(in the rows, 128 means zero)
Turns in one plane each, and the order they were made in; the first pair answered:
q_881:
[140 120 163  86 111 185 193 168 133 116 105 122 103 115 129 104  88 126
 159  46] |-> [ 83 126 167 145  98 127 193  78 123  80 127 151  68 128  95 130  79 125
  93  93]
[150 137  95 107 114 111 143 129 144 184 115 113 115 133 146 126 130 130
  87 139] |-> [147 124 105  98 116 130 160 143 137 180 105 109 112 133 145 119 125 122
 102 115]
[127 112 150 155 128 136 202 133 156 101 138 125 133 120 170 128  96 127
 128  62] |-> [113 128 140 184 123  99 182  89 160  92 153 137 129 122 160 141 100 136
  96  99]
q_980:
[133 120 131 142 157 102  86 141 127 129 168 140 138 162  94 142 121 112
 148 158] |-> [ 90 120 152 135 134 118 126 118  99 117 126 159 105 159  75 136 108 104
 129 122]
[115  76 164  84 163 170 141 160  72 130 166 131 130 173  33 149 133 102
 164 114] |-> [ 62 128 213  99 131 169 156  94  62  77  79  99 138 142 110 149 150 124
  99 121]
[ 93 131 131  82 113 137 112 119  94 151  44  94 139 116 133 115 152 143
 127 132] |-> [133 127 111  86 134 124  79 146 119 164  88  79 165 120 142 120 163 150
 148 157]
[141 115 143 175 132 142 189 126 149  86 136 122 123 128 137 116 112 134
 117 104] |-> [156 120 139 180 139 135 169 132 160  86 148 110 137 127 151 121 120 138
 118 119]
q_146:
[ 82 106 176 103 121 147  96 117  82 110  86  90 131 144 127 122 146  97
 138 145] |-> [ 75  91 162 154 132 114 124  93  99  96 142 126 103 160  90 134 126  98
 114 154]
[109  91 177 142 154 124 107 139 100  95 150  76 157 141 126 133 134 109
 156 150] |-> [116  89 156 166 161 103 117 131 115 101 189 101 143 144 107 137 128 116
 143 158]
[149 179 154  95 123 126 122 111 141 152  92 163 144  90 149 103 119 193
  92 145] |-> [123 163 187  90 118 140 122 100 123 129  70 141 140  95 153 102 119 180
  98 139]
q_144:
[170 129 135  93 142 136  49 162 140 143 130  77 185 128 172 122 159 123
 181 167] |-> [105 184  88  90  88 116 104  82 100 187  80 187 113 113  96 120 141 142
  95 143]
[117 143 116 129 125 115 133 121 151 159 151 141 107 126  94 110 132 136
 109 135] |-> [141 124 133 128 141 124 117 149 165 144 165 110 132 131 119 112 138 131
 136 141]
[161 130 121 121 141 144 125 155 134 140 124 113 149 117 164 107 124 127
 153 121] |-> [128 147 115 103 119 143 116 124 104 157  87 136 134 113 138 109 130 128
 134 125]
q_832:
[151 115 115 155 147  88 143 135 162 133 196 139 130 140 120 136 112 131
 126 149] |-> [125 121 114 154 137  79 140 107 142 137 183 157 113 143  93 141 111 127
 110 153]
[106 135 150 116 128 158 137 143 129 109  98 100 117 114 119 120 116 139
 129 118] |-> [109 132 154 122 131 156 138 146 134 106 102  96 118 113 125 116 117 140
 131 118]
[132  61 139 163 133 138 133 164 126 111 164 128 120 151 110 131  93 109
 163 114] |-> [100  66 137 158 119 133 130 137 103 117 147 148 102 157  82 133  95 105
 146 118]
[132 169 106 131  97 112  85  56 119 182 130 142 122 160 129 139 114 143
 118 179] |-> [155 182 100 114 101 124  85  80 128 195 118 134 137 147 150 131 118 151
 129 172]
Then:
(2 to 3 turns a pair)
[154 107 122 151 135 134 133 102 123 144 156 154 130 161 118 154 134 118
 121 139] |-> [134 100 144 139 127 146 136  95 102 135 127 148 124 167 111 150 134 108
 124 129]	q_144 q_980
[149 108 134 140 126 137 167 141 156  95 143 130 134 123 145 110  98 123
  98 104] |-> [148 100 133  85 123 155  97 157 125 128 122 108 155 136 132 112 127 106
 142 123]	q_146 q_144 q_980
[ 95 116 128 136 119 144 174 113 129  95 136 138 106 132 139 124 106 146
 101  94] |-> [141 155  86 125 127 125 116 127 152 130 148 135 146 119 166 126 135 169
  99 140]	q_881 q_881
[126 110  95  89 126 126 148 105 110 172 112 152 126 127  87 150 109 125
 154 107] |-> [108 123 147 113 121 131 158  81 119 114  72 104 143 114 156 149 119 132
 126 111]	q_980 q_832 q_146
[135 162 107 150 108 120 152 131 127 143 133 160  87 130 116 115 122 146
  93 120] |-> [174 145 127 133 131 137 114 177 143 130 141 103 134 132 161 111 138 143
 142 131]	q_832 q_144
[127 165 111 103 118 103  81  80 109 140 103 136 138 124 129 157 165 132
  88 169] |-> [186 164  74  92 133 126 128 151 143 177 134 157 142 106 133 136 143 145
 112 119]	q_144 q_980 q_146
[114 167 114  96 108 158  96 114 112 139  82 142 167 111 112 107 148 129
 150 159] |-> [133 109 153 134 136 179 161 156 144  86 128 113 157 121 131  98 111 111
 179 111]	q_144 q_144 q_881
[166 134  96 158 150 161 119 168 172 129 168 124 154 121 139 106 135 145
 132 118] |-> [140 154  94 155 129 169 162 149 158 131 134 154 128 106 126 100 124 154
  99  88]	q_146 q_144 q_144
[122 128 148 105 125 174 180 184 147 116  76  85 122 121 151  99 123 118
 139  62] |-> [110 158 118 189 132  77 121  91 177  91 148 101 125 135 144 140 137 144
  69 172]	q_832 q_881 q_881
[122 138 121 126 141 135 147 138 125 147 128 156 109 128  96 120 115 116
 136 101] |-> [108 164 131 146 135 115 135 100 132 124 112 144 120 120 128 130 128 133
 101 132]	q_881 q_980
[129 148  95 122 125 115  95 127 122 163 119 129 147 136 118 126 149 139
 135 153] |-> [110 136 115 143 117 127 172 121 122 136 111 150 109 131 111 117 117 134
 114 103]	q_980 q_144 q_980
[ 82  89 185 140 128 129 159 103 102  74 104 111  96 142 119 125 114 104
 117 112] |-> [112 169 125 154 119  82 130  74 137 110 110 142 118 111 147 133 136 155
  63 162]	q_146 q_832 q_980
[ 91 162 132 134 126 106 118  93 122 130 102 126 133 125 140 137 146 135
 104 149] |-> [105 140  99 128 132 106 123 119 119 165 137 161 113 138  88 137 132 124
 126 135]	q_980 q_144 q_980
[110 169 145 139 123 142 140 101 141 130  72 119 157  98 191  93 126 156
  85 157] |-> [110 153 157 126 124 165 161 119 134 125  62 113 150  99 190  86 113 145
 102 129]	q_881 q_881
[112 100 127 104 124 155 150 146 102 147 125 154  96 148  80 130 120 103
 138 100] |-> [ 93 149 137 144 113 114 119  79 118 111 109 138 115 135 131 148 143 130
  77 159]	q_881 q_980
[140 137 125 103 123 171 175 163 119 150 101 146 111 112 125 112 101 134
 134  69] |-> [187 137 117 125 151 147 118 179 157 139 154 104 157 116 166 124 124 145
 151 126]	q_146 q_980 q_980
[123  98 137 167 140 101 141 128 130 108 170 133 114 149 101 130 116 112
 138 124] |-> [163 137 102 139 141 100  96 149 147 148 159 125 153 132 128 126 143 135
 146 147]	q_881 q_146
[118 100 150  87 137 150 106 139  82 142 114 109 125 146  89 129 130  96
 177 103] |-> [106 110 126 103 129 135 143 119  86 152 126 153  94 140  62 128 112 106
 144  90]	q_146 q_144 q_832
[144 125 157 116 157 138 104 140 151 148 102 135 120 153 138 117 148 112
 121 102] |-> [123 133 161 129 148 128 114 111 145 136  94 147 104 152 127 119 145 114
  97 105]	q_146 q_980 q_144
[134 126 113 107 120 125  63 135 111 163 140 130 132 135 111 127 149 119
 142 154] |-> [114 125 111 105 107 138 117 130 100 166 123 163 100 128  83 115 127 119
 126 109]	q_881 q_832 q_144
[140 130 121 138 138 126 130 123 123 111 123 105 114 112 145 141 139 135
 146 136] |-> [144 133 106 145 139 120 139 125 130 118 138 122 106 111 134 141 130 139
 141 135]	q_144 q_144 q_980
[169 132  85 160 155 105 139 150 157 161 160 155 133 121 105 137 110 136
 134 132] |-> [149 174  85 124 126 121 134 131 132 180  90 158 137  98 122 130 127 150
 113 125]	q_980 q_881 q_146
[144  95 124 118 148 151 152 167 136 146 162 141 119 137  90 125 111 104
 173  81] |-> [ 79 141 170 138 111 143 163  87 113  94  82 124 117 114 139 128 128 121
  99  99]	q_832 q_832 q_980
[ 96 106 125 146 126 109 162 114  98 135 141 174 110 148  72 116  79  89
 142 119] |-> [155  95 114 150 155 110 137 165 137 137 181 141 152 148 107 115  87  96
 179 132]	q_144 q_146
[114 125 148 182 126 100 139  87 108 115 129 149 106 115 124 129 102 111
  89 136] |-> [157 109 149 127 140 155 149 168 112 141 106 123 128 106 148 107 104 105
 150  83]	q_881 q_881 q_881
